X =
[[119 129 127 130 124 127]
 [155 118 156 123 118 124]
 [106 133 128 125 123 132]
 [109 131 103 130 124 127]]
Rows and columns are counted from 0.
(0, 0) -> 119
(2, 0) -> 106
(2, 2) -> 128
(1, 5) -> 124
(3, 1) -> 131
(1, 0) -> 155
(0, 4) -> 124
(1, 2) -> 156
(1, 4) -> 118
(0, 1) -> 129

W =
[[147 125 140 125 143 138 135 121 134 134 142 122 124 143]
 [146 131 132 121 139 132 120 127 131 130 140 129 128 137]
 [147 123 132 130 146 135 128 130 126 120 148 123 130 140]
 [145 124 131 127 141 136 128 126 131 126 143 121 125 136]
 [143 123 137 126 135 137 139 124 125 138 143 121 115 151]
 [126 127 120 135 135 126 124 138 122 112 131 132 141 117]
 [118 136 114 134 128 117 108 142 124 109 122 140 148 106]
 [125 131 121 135 133 126 117 140 124 112 129 136 146 115]
 [118 127 121 135 121 129 133 127 128 110 121 126 133 118]
 [129 144 129 129 118 118 100 129 135 122 124 130 120 138]
 [149 127 126 119 148 133 134 117 134 134 144 121 120 126]]
Indices start at 0.
(0, 0)	147
(2, 7)	130
(5, 4)	135
(7, 1)	131
(10, 13)	126
(9, 12)	120
(9, 3)	129
(6, 0)	118
(4, 9)	138
(8, 7)	127
(8, 2)	121
(4, 0)	143
(4, 4)	135
(0, 9)	134
(8, 4)	121
(9, 13)	138
(7, 9)	112
(4, 2)	137
(6, 9)	109
(4, 10)	143
(2, 10)	148
(1, 0)	146
(0, 6)	135
(9, 11)	130
(8, 11)	126
(5, 13)	117
(4, 12)	115
(5, 9)	112
(0, 1)	125
(10, 2)	126
(5, 5)	126
(8, 10)	121
(8, 12)	133
(9, 4)	118
(7, 4)	133
(6, 10)	122
(5, 8)	122

data =
[[141 127 127 142 112 136 145]
 [127 153 153 144 117 114 148]
 [126 136 126 122 136 131 116]
 [123 138 119 126 125 143 131]]
Rows and columns are counted from 0.
(0, 0) = 141
(3, 5) = 143
(0, 4) = 112
(1, 5) = 114
(2, 4) = 136
(3, 4) = 125
(0, 2) = 127
(2, 0) = 126

B =
123  130  126  137  127  136  125  130  135  132  125   99  127  132
135  129  123  125  126  122  132  128  118  126  132   99  129  124
B[0, 0]	123
B[1]	[135, 129, 123, 125, 126, 122, 132, 128, 118, 126, 132, 99, 129, 124]
B[0, 1]	130
B[0, 3]	137
B[1, 1]	129
B[1, 10]	132
B[0, 12]	127
B[1, 9]	126

a = [141 115 113 101 110 136 116]
a[-7] => 141
a[-3] => 110
a[6] => 116

M =
[[113 123 132 129 128 118 132 116 109 132 130 123 112 120 140]
 [119 127 125 122 128 125 135 125 115 138 150 129 120 123 130]
 [126 121 122 134 138 124 130 120 114 129 132 116 116 123 132]]
M[0][-15]	113
M[-1]	[126, 121, 122, 134, 138, 124, 130, 120, 114, 129, 132, 116, 116, 123, 132]
M[2][-2]	123
M[1][12]	120
M[0][6]	132
M[1][7]	125
M[2][2]	122
M[1]	[119, 127, 125, 122, 128, 125, 135, 125, 115, 138, 150, 129, 120, 123, 130]
M[-2][0]	119
M[0][1]	123
M[0][-2]	120
M[1][-4]	129
M[-1][9]	129

A =
[[119 119 148 129 136 112 127 142 120 134 129]
 [146 107 128 115 129 115 136 145 135 132 142]
 [130 122 118 138 132 130 147 140 133 113 133]]
Indices start at 0.
(0, 0)	119
(1, 8)	135
(1, 1)	107
(2, 0)	130
(2, 5)	130
(2, 8)	133
(1, 9)	132
(2, 2)	118
(1, 0)	146
(0, 3)	129

m = [130 140 131 150 113 107 115 126 154 127 126 149 129 140 136]
m[0] -> 130
m[1] -> 140
m[5] -> 107
m[11] -> 149
m[10] -> 126
m[6] -> 115

arr =
array([[123, 139, 118, 116, 130, 130, 129, 130, 122, 129],
       [145, 123, 139, 136, 125, 142, 141, 150, 131, 135],
       [125, 130, 116, 118, 125, 137, 139, 124, 134, 126],
       [127, 119, 127, 130, 127, 130, 136, 128, 124, 133],
       [129, 120, 131, 135, 131, 126, 116, 119, 129, 118],
       [136, 135, 132, 130, 128, 134, 138, 129, 133, 124],
       [128, 130, 126, 121, 126, 126, 138, 131, 134, 113]])
Indices start at 0.
row 0 col 0 = 123
row 3 col 0 = 127
row 4 col 6 = 116
row 2 col 3 = 118
row 6 col 9 = 113
row 4 col 8 = 129
row 0 col 2 = 118
row 4 col 0 = 129
row 3 col 1 = 119
row 6 col 3 = 121
row 5 col 6 = 138
row 2 col 0 = 125
row 0 col 3 = 116
row 6 col 7 = 131
row 3 col 7 = 128
row 0 col 1 = 139
row 4 col 3 = 135
row 3 col 9 = 133
row 0 col 4 = 130
row 5 col 2 = 132
row 3 col 6 = 136
row 0 col 8 = 122
row 1 col 2 = 139
row 2 col 7 = 124
row 3 col 8 = 124
row 2 col 6 = 139
row 1 col 6 = 141

grid = [105 121 128  98 136 121 138 123 129 123 122]
grid[0] => 105
grid[1] => 121
grid[5] => 121
grid[10] => 122

x =
[[129 120 133 139 131 130 129 116 123 120 121 111 127 134]
 [110 126 139 129 130 128 131 127 123 133 119 122 135 128]
 [117 123 127 135 127 125 135 126 123 114 121 118 128 134]
 [113 143 138 127 128 125 124 125 125 138 136 135 134 132]
 [117 115 124 137 118 123 136 121 127 113 122 115 124 149]
 [108 117 141 143 110 144 122 116 136 130 130 121 112 131]
 [123 119 148 144 112 124 148 121 126 137 132 144 130 135]
 [139 125 130 125 124 138 130 135 124 123 124 119 128 144]
 [110 119 150 132 112 126 131 118 153 128 130 123 112 127]
 [122 130 141 135 125 132 129 126 129 146 127 133 137 133]
 [124 120 124 128 125 129 129 132 134 133 119 113 141 133]
 [104 111 146 151 106 139 127 115 140 129 126 120 112 133]
 [116 120 124 132 112 137 127 120 132 126 129 120 125 136]]
Indices start at 0.
(0, 0) -> 129
(3, 13) -> 132
(4, 11) -> 115
(7, 11) -> 119
(8, 12) -> 112
(10, 8) -> 134
(1, 2) -> 139
(7, 4) -> 124
(5, 2) -> 141
(7, 0) -> 139
(11, 6) -> 127
(12, 11) -> 120
(1, 13) -> 128
(8, 6) -> 131
(9, 9) -> 146
(0, 7) -> 116
(6, 13) -> 135
(2, 13) -> 134
(0, 4) -> 131
(12, 0) -> 116
(12, 8) -> 132
(0, 6) -> 129
(1, 10) -> 119
(5, 0) -> 108
(4, 0) -> 117
(5, 8) -> 136
(7, 5) -> 138
(2, 2) -> 127
(5, 10) -> 130
(8, 5) -> 126
(3, 8) -> 125
(6, 0) -> 123
(6, 4) -> 112
(5, 11) -> 121
(6, 10) -> 132
(7, 7) -> 135
